In the rows, zero is written as 128.
Each path is a new rotation, seen through one point. The rows after it are directions, each followed by how far the rotation turns it, in degrees a step (0 if it stays put).
Each turn is a multiple of 5 degrees from 10 to 175, or 0.
Each row of a path follows its step; steps can be skipped.
Path 1:
step 1: [132 138 130 131 131 128 130 139 111 122 131 128 123 126 131 136 117 124
 129 130 124 129 122 126 125 124 131 130 124 120 124 127 123 129 120]
step 2: [128 122 141 124 120 119 132 116 128 136 138 127 129 133 121 120 126 134
 120 125 130 126 127 129 120 130 131 129 124 125 125 128 131 128 132]
step 3: [123 128 129 126 120 136 126 135 132 122 119 128 116 121 129 134 125 134
 121 128 124 127 128 126 136 129 135 126 137 124 128 128 135 126 117]
step 5: [121 121 133 124 126 136 128 126 134 126 134 124 128 124 118 125 135 128
 116 128 131 127 122 116 135 138 120 132 128 133 130 130 126 131 129]
step 6: [127 129 116 127 128 124 127 137 135 129 123 125 122 121 127 125 136 130
 140 129 121 124 136 137 131 132 130 114 130 128 131 122 126 129 127]
step 8: [124 127 127 123 134 135 122 128 129 124 126 128 132 126 126 120 128 133
 122 130 127 125 130 134 120 140 134 124 125 124 131 135 118 138 142]
step 9: [131 122 127 129 129 126 135 135 123 134 123 127 125 126 134 132 131 129
 138 126 118 140 117 141 124 127 130 133 134 129 126 129 132 123 124]
step 11: [128 124 142 131 121 133 126 132 129 132 124 129 123 138 139 131 126 131
 120 132 120 120 124 133 128 136 131 133 130 139 130 128 124 131 130]
[129 128 124 124 123 129 130 129 129 128 126 129 127 127 128 130 127 127
 126 127 126 125 129 131 127 127 126 129 129 130 128 132 126 128 128]
130
[129 127 129 130 127 131 130 129 126 128 128 128 131 129 127 132 128 128
 127 129 129 129 124 127 130 130 128 128 133 129 128 128 125 128 123]
175
[126 126 132 126 129 126 129 128 127 128 131 127 130 123 126 128 128 127
 126 129 125 129 128 131 127 129 127 129 129 130 128 126 126 129 129]
110
[130 127 132 128 122 126 127 129 128 127 128 127 126 128 130 128 129 128
 124 130 129 128 131 127 130 126 128 129 127 127 126 127 130 129 125]
40
Path 2:
step 0: [129 123 125 132 123 136 120 137 134 128 135 130 130 133 141 130 135 130
 127 129 131 135 119 126 125 131 121 120 134 126 126 124 124 127 125]
step 2: [124 127 116 126 121 120 132 123 124 127 138 121 118 131 127 126 124 135
 122 129 124 131 128 126 132 120 129 132 138 119 131 126 126 128 129]
step 3: [124 122 120 128 129 120 129 128 130 117 129 122 135 127 117 128 132 132
 131 138 126 138 130 126 125 123 124 131 126 129 135 135 122 134 126]
step 4: [139 129 118 136 131 128 117 129 127 130 126 126 133 130 130 138 134 132
 127 128 123 132 132 133 125 122 133 121 122 124 133 134 120 126 129]
step 5: [135 126 129 132 127 133 130 128 126 128 135 126 136 138 128 131 127 123
 128 123 126 140 133 124 141 133 137 119 126 125 122 128 125 131 122]
step 6: [124 130 126 126 126 136 121 125 125 128 136 126 132 128 132 126 115 132
 128 134 125 129 121 125 136 124 143 132 133 130 122 135 126 127 127]
step 9: [127 126 126 131 122 121 130 139 123 130 127 127 126 133 136 132 136 136
 123 127 118 138 121 128 131 124 129 116 132 128 128 125 132 132 124]
step 10: [130 123 124 121 133 126 132 125 116 125 131 117 128 130 123 134 122 128
 124 127 120 132 131 132 134 120 130 127 141 128 127 127 128 136 128]
[124 129 128 126 128 130 129 123 128 126 127 126 128 130 127 126 131 128
 129 127 128 126 128 126 128 125 132 129 130 127 127 127 129 129 129]
85
[128 126 126 129 128 129 125 127 127 127 124 128 125 129 127 131 131 126
 126 128 130 128 125 126 126 128 128 124 125 129 129 128 129 130 125]
80
